In the data rows, the value 500 means zero.
Here is a table of points, one per row:
[437 736 494 438 491 391 721 274 587 644 460 657 389 586 153 777 341 394 409 343 809 498 506 506 564 493 661 273 431
 351 529 362]
[504 560 476 484 593 511 610 697 595 437 638 466 514 485 341 476 308 437 648 783 399 343 236 546 574 439 335 463 614
 533 714 522]
[719 930 473 468 655 647 679 92 402 613 476 571 387 669 754 999 512 380 515 223 760 789 871 388 360 518 507 425 336
 497 440 356]
[363 163 626 447 355 452 379 831 489 462 380 398 567 415 321 166 834 234 333 638 353 284 184 461 396 544 405 783 691
 446 521 677]
[566 247 544 512 519 537 167 580 437 416 586 453 681 532 651 394 482 757 825 669 332 322 439 527 797 681 569 356 452
 881 568 494]
[522 546 367 449 592 355 398 310 240 478 559 567 649 563 640 787 536 443 464 312 472 803 736 464 409 657 722 444 271
 618 491 377]
[622 261 639 510 398 653 395 917 610 397 526 253 440 238 437 180 492 454 611 738 335 280 399 516 641 434 335 596 649
 480 702 637]
[514 404 380 604 484 543 374 536 632 487 742 442 612 663 680 502 243 665 617 863 382 987 774 569 595 375 403 275 397
 806 507 321]
[569 541 539 573 543 454 643 712 672 573 465 412 595 504 679 714 67 459 642 593 542 549 430 616 492 355 573 325 537
 585 601 528]
[563 399 607 417 587 513 641 524 441 516 470 491 488 423 497 639 371 568 649 296 358 303 551 543 532 543 430 361 482
 629 513 403]
[364 774 357 371 504 582 610 378 484 624 438 349 443 417 518 940 544 415 375 359 743 498 390 505 331 563 516 440 554
 397 419 486]
[353 157 479 653 447 253 301 712 419 457 379 513 590 382 437 104 647 435 498 534 320 314 324 405 644 489 494 827 598
 639 428 637]
[384 485 590 496 425 591 474 638 627 429 330 468 621 494 562 127 508 303 363 822 584 493 449 428 505 355 590 561 629
 434 511 591]
[375 488 516 576 590 449 299 504 547 394 699 539 616 448 822 566 326 627 844 382 414 534 574 477 751 603 571 344 372
 999 463 306]
[452 514 497 437 594 513 522 651 509 404 725 522 532 320 458 453 284 457 591 736 464 522 428 685 492 520 368 409 373
 481 594 450]
[400 895 448 392 425 474 580 512 518 582 441 644 584 589 258 642 612 226 409 539 747 464 364 481 310 485 383 589 522
 316 538 559]
[589 231 544 424 319 480 507 904 481 442 375 454 261 393 524 0 734 409 380 569 278 176 134 461 478 354 408 662 799
 587 610 681]
[579 316 509 507 404 507 712 434 241 485 518 642 455 459 804 615 669 512 417 98 511 472 334 419 548 495 645 577 514
 660 504 553]
[518 846 431 459 360 613 631 432 665 545 217 428 361 588 452 736 440 370 239 542 604 555 465 522 280 353 370 610 495
 160 514 526]
[536 602 391 561 612 521 83 452 600 462 758 595 594 526 868 319 233 802 762 567 455 674 765 449 722 573 532 329 227
 823 380 235]
[436 342 559 621 353 388 259 560 498 475 195 289 606 511 0 97 810 339 235 773 487 377 469 581 405 366 426 904 647
 134 216 662]
[512 496 415 567 606 515 220 496 498 311 665 599 713 512 801 438 461 800 608 480 495 854 756 543 715 541 420 446 303
 855 457 369]
[503 617 556 482 658 258 283 509 479 523 459 675 579 469 597 261 441 687 504 339 508 552 531 456 506 455 586 511 457
 563 455 451]
[596 775 434 462 525 747 765 605 555 549 463 397 426 378 485 675 567 357 651 424 561 393 640 443 368 390 456 523 525
 407 646 640]
[393 562 426 479 551 568 494 351 504 428 460 510 637 415 528 616 538 406 385 715 568 450 348 534 469 464 480 514 600
 274 441 556]
[555 462 514 474 645 455 422 269 650 357 880 499 750 494 711 357 162 693 866 646 470 781 786 543 681 519 597 202 387
 766 412 329]
[429 501 515 707 431 575 669 742 662 399 634 378 527 346 414 154 444 415 611 871 302 505 357 637 581 340 264 524 448
 568 649 651]
[549 390 339 623 738 101 175 372 458 442 748 655 609 410 860 757 440 841 727 181 328 506 637 475 728 767 784 226 371
 935 486 225]
[506 833 593 417 454 406 683 289 569 626 308 428 533 540 299 726 595 336 327 722 586 529 285 586 364 381 394 501 567
 159 346 631]
[574 681 529 578 493 546 668 229 430 599 504 302 457 559 582 999 433 376 680 157 585 689 861 539 367 295 397 434 401
 373 500 475]
[621 788 410 433 361 789 593 790 861 528 546 287 288 395 572 481 56 443 811 893 380 551 458 511 429 196 317 512 590
 561 753 664]
[640 572 386 524 521 859 505 650 794 320 696 220 513 407 593 174 0 384 789 999 422 783 611 699 554 343 163 333 398
 784 583 511]
[507 466 521 540 538 546 420 396 377 398 339 288 443 585 438 294 624 478 275 646 488 688 605 470 534 450 381 560 645
 448 243 667]
[506 894 438 333 462 637 884 524 726 550 435 363 492 584 303 764 301 151 346 676 633 433 288 518 399 404 376 463 521
 378 541 655]
[552 419 552 596 464 572 372 538 608 363 605 392 704 390 529 259 312 651 480 687 460 601 731 542 513 423 476 365 415
 737 427 414]
[443 789 405 482 467 513 732 370 478 572 396 603 431 495 464 746 413 241 240 358 763 478 502 474 266 500 474 377 526
 294 503 424]
[651 350 414 646 741 402 200 367 466 544 671 859 542 448 588 869 507 700 741 257 370 587 811 505 868 808 691 209 260
 816 364 258]
[398 576 589 428 382 572 831 601 568 490 512 487 287 410 373 388 355 408 441 857 667 435 533 453 453 289 236 519 617
 335 590 592]
[559 469 414 409 639 368 225 470 589 420 760 597 678 512 802 405 543 773 826 435 327 663 618 511 654 539 673 483 433
 801 553 435]
[521 198 622 452 468 304 473 529 397 503 490 324 318 633 504 291 619 681 497 47 498 358 338 483 571 573 539 542 586
 565 726 445]
[483 0 707 498 339 259 484 543 99 589 142 578 439 518 340 489 999 576 125 50 575 0 190 279 396 594 640 856 700
 339 649 546]
[432 913 406 430 688 531 842 146 511 566 615 706 429 585 463 958 414 483 443 274 809 618 727 445 295 667 752 302 327
 394 326 282]
[461 831 376 536 673 476 462 210 603 568 649 765 509 612 489 999 57 421 515 603 715 806 687 625 501 599 576 131 256
 515 456 291]
[665 431 432 436 382 507 381 358 309 618 401 388 481 885 504 999 849 415 433 0 525 531 614 440 300 574 401 717 478
 181 404 445]
[509 746 367 394 346 532 734 360 527 542 222 536 243 687 345 518 663 290 296 719 697 308 454 439 170 300 478 580 492
 157 520 572]
[544 920 399 465 486 742 719 188 565 572 467 415 422 729 650 841 203 365 411 101 488 606 811 511 365 477 514 403 436
 354 343 498]
[378 182 651 495 316 674 804 955 709 501 540 490 342 273 402 255 197 567 539 821 530 328 323 624 436 291 395 524 580
 716 735 575]
[566 342 579 418 392 714 566 715 469 463 502 388 541 427 391 351 66 347 570 747 413 271 413 636 360 381 224 559 677
 410 685 689]
[382 497 430 573 556 516 310 172 476 549 264 534 430 620 194 122 469 776 407 411 540 999 703 504 476 437 426 481 360
 457 189 389]
[627 656 502 383 327 792 737 723 650 496 490 293 222 370 487 507 221 335 606 675 650 299 324 710 344 172 238 530 695
 346 757 768]
[571 170 623 519 503 339 511 485 179 617 589 785 541 483 659 603 783 686 589 209 391 389 525 481 600 714 748 449 529
 500 563 436]
[458 560 428 618 435 702 385 607 657 417 459 532 614 240 444 476 451 456 291 999 418 932 294 655 581 388 392 536 583
 300 399 557]
[436 144 625 461 443 145 351 385 289 648 371 704 500 524 465 553 999 700 168 24 553 158 112 237 390 784 789 600 549
 388 338 518]
[614 364 573 526 449 679 719 356 440 643 424 253 319 654 423 553 690 474 378 163 617 518 644 481 155 304 437 707 552
 256 612 605]
[353 83 623 567 637 389 335 566 335 567 522 859 504 424 592 465 897 663 603 89 519 31 473 442 660 691 616 675 601
 718 612 408]
[434 788 534 545 486 525 631 336 576 548 465 392 464 564 402 611 364 315 518 840 429 473 350 607 406 383 375 514 486
 393 629 588]
[460 417 512 468 471 572 269 401 543 468 280 323 508 479 562 301 613 434 308 676 302 525 290 450 530 416 499 489 607
 460 347 597]
[546 255 568 665 624 249 103 433 429 376 624 632 666 513 736 237 795 837 743 215 314 362 758 349 736 885 701 475 481
 885 450 282]
[508 350 540 548 433 484 748 689 394 449 416 409 453 393 110 417 824 301 195 841 420 74 75 459 213 492 428 739 685
 125 540 643]
[511 431 491 383 666 335 690 491 503 593 626 647 715 525 751 488 296 526 602 399 585 472 705 522 616 511 533 543 548
 704 548 524]
[577 193 630 596 489 391 285 533 537 456 358 328 402 682 544 0 594 823 561 703 221 808 685 608 596 470 517 659 460
 313 356 603]
[423 355 603 515 546 461 320 627 469 372 648 590 508 348 420 319 549 568 410 545 404 442 473 455 692 602 607 592 583
 704 485 558]
[508 449 545 442 542 385 546 572 540 610 615 683 458 450 572 543 488 652 624 146 496 604 511 420 643 693 564 300 445
 721 560 425]
[483 372 543 501 570 497 426 485 440 471 432 566 587 439 463 442 806 463 327 317 486 282 464 399 507 587 441 658 528
 356 491 412]
[653 558 438 271 583 527 765 553 327 651 568 513 306 523 703 630 345 494 653 269 607 473 461 490 317 622 596 386 448
 518 746 504]
[351 227 579 430 427 405 478 606 347 528 414 630 540 621 302 241 898 605 316 390 376 156 422 407 521 665 601 702 605
 352 493 496]
[471 743 436 489 636 518 535 432 563 488 517 309 461 404 481 589 274 276 441 703 621 730 430 667 547 520 422 366 472
 329 539 531]
[501 383 480 530 599 292 426 483 303 492 616 652 754 499 587 376 409 530 604 103 525 328 441 444 630 627 532 535 368
 432 430 364]
[446 422 574 509 365 618 426 848 520 432 269 361 712 372 267 113 655 660 563 923 396 793 603 423 525 241 383 543 479
 426 426 637]
[571 841 346 416 620 769 834 365 566 547 488 361 371 470 298 620 72 425 524 610 585 622 393 482 380 467 464 296 335
 404 589 518]
[375 188 706 631 275 276 292 356 147 502 268 475 421 703 192 395 999 531 345 481 430 144 307 388 431 694 605 728 508
 301 378 529]
[391 206 617 629 510 599 355 465 615 375 264 505 433 588 523 0 266 745 331 762 433 999 848 618 511 333 439 644 414
 421 323 608]
[571 514 473 479 505 556 440 566 566 448 537 434 541 518 578 588 520 461 504 517 574 427 422 599 553 401 663 491 618
 464 523 475]
[474 319 579 686 426 249 222 419 358 440 471 597 609 653 604 300 905 699 496 315 307 651 684 395 701 572 562 724 489
 443 292 408]
[538 528 557 444 322 534 558 541 446 603 301 166 369 521 504 679 787 239 272 440 506 312 480 418 313 401 321 865 683
 302 503 727]
[515 241 402 600 498 389 281 551 347 430 792 704 617 512 652 572 501 709 760 461 510 700 589 490 852 708 736 284 360
 999 617 369]
[430 349 778 401 212 334 515 698 388 566 313 400 434 500 251 453 999 296 247 379 638 58 168 458 316 514 713 868 685
 168 449 735]
[566 728 441 592 573 639 362 467 775 503 804 726 486 363 715 737 34 617 912 777 397 631 564 673 707 474 548 209 392
 736 587 324]
[517 420 464 481 502 493 330 576 479 413 722 539 584 476 806 189 369 523 700 542 298 530 550 449 762 668 504 444 481
 907 487 520]
[350 432 380 501 381 351 720 396 367 566 423 562 232 608 334 591 930 360 260 127 648 148 324 248 451 729 611 768 589
 187 379 511]
[591 678 543 547 669 793 755 408 581 494 698 564 370 406 374 695 339 485 370 495 521 566 639 534 520 444 442 325 522
 507 743 518]
[529 999 301 393 715 584 423 234 505 599 576 735 488 597 727 893 0 473 599 428 683 811 599 545 418 541 669 55 241
 535 325 270]
[497 822 347 572 580 364 459 394 583 473 534 526 690 430 326 849 632 545 415 323 648 396 552 614 489 664 566 355 472
 526 352 382]
[359 734 337 386 408 653 863 559 601 507 354 425 378 619 166 566 464 349 396 752 438 460 398 411 241 427 383 596 558
 239 388 610]
There is one direction along which these points spread out most. Take the direction at right angles to it along which they spread out most. Go by this last direction. Where along it does each point below lie, from 0 to 99? The average is 50, and the first point in the table lies past the average. One standard deviation of the points above along it is 16.
[569 541 539 573 543 454 643 712 672 573 465 412 595 504 679 714 67 459 642 593 542 549 430 616 492 355 573 325 537
 585 601 528] 62
[622 261 639 510 398 653 395 917 610 397 526 253 440 238 437 180 492 454 611 738 335 280 399 516 641 434 335 596 649
 480 702 637] 48
[621 788 410 433 361 789 593 790 861 528 546 287 288 395 572 481 56 443 811 893 380 551 458 511 429 196 317 512 590
 561 753 664] 77
[653 558 438 271 583 527 765 553 327 651 568 513 306 523 703 630 345 494 653 269 607 473 461 490 317 622 596 386 448
 518 746 504] 55
[538 528 557 444 322 534 558 541 446 603 301 166 369 521 504 679 787 239 272 440 506 312 480 418 313 401 321 865 683
 302 503 727] 56
[571 170 623 519 503 339 511 485 179 617 589 785 541 483 659 603 783 686 589 209 391 389 525 481 600 714 748 449 529
 500 563 436] 26
[430 349 778 401 212 334 515 698 388 566 313 400 434 500 251 453 999 296 247 379 638 58 168 458 316 514 713 868 685
 168 449 735] 40
[458 560 428 618 435 702 385 607 657 417 459 532 614 240 444 476 451 456 291 999 418 932 294 655 581 388 392 536 583
 300 399 557] 63
[436 144 625 461 443 145 351 385 289 648 371 704 500 524 465 553 999 700 168 24 553 158 112 237 390 784 789 600 549
 388 338 518] 19
[512 496 415 567 606 515 220 496 498 311 665 599 713 512 801 438 461 800 608 480 495 854 756 543 715 541 420 446 303
 855 457 369] 39
[563 399 607 417 587 513 641 524 441 516 470 491 488 423 497 639 371 568 649 296 358 303 551 543 532 543 430 361 482
 629 513 403] 47
[384 485 590 496 425 591 474 638 627 429 330 468 621 494 562 127 508 303 363 822 584 493 449 428 505 355 590 561 629
 434 511 591] 54
[436 342 559 621 353 388 259 560 498 475 195 289 606 511 0 97 810 339 235 773 487 377 469 581 405 366 426 904 647
 134 216 662] 46
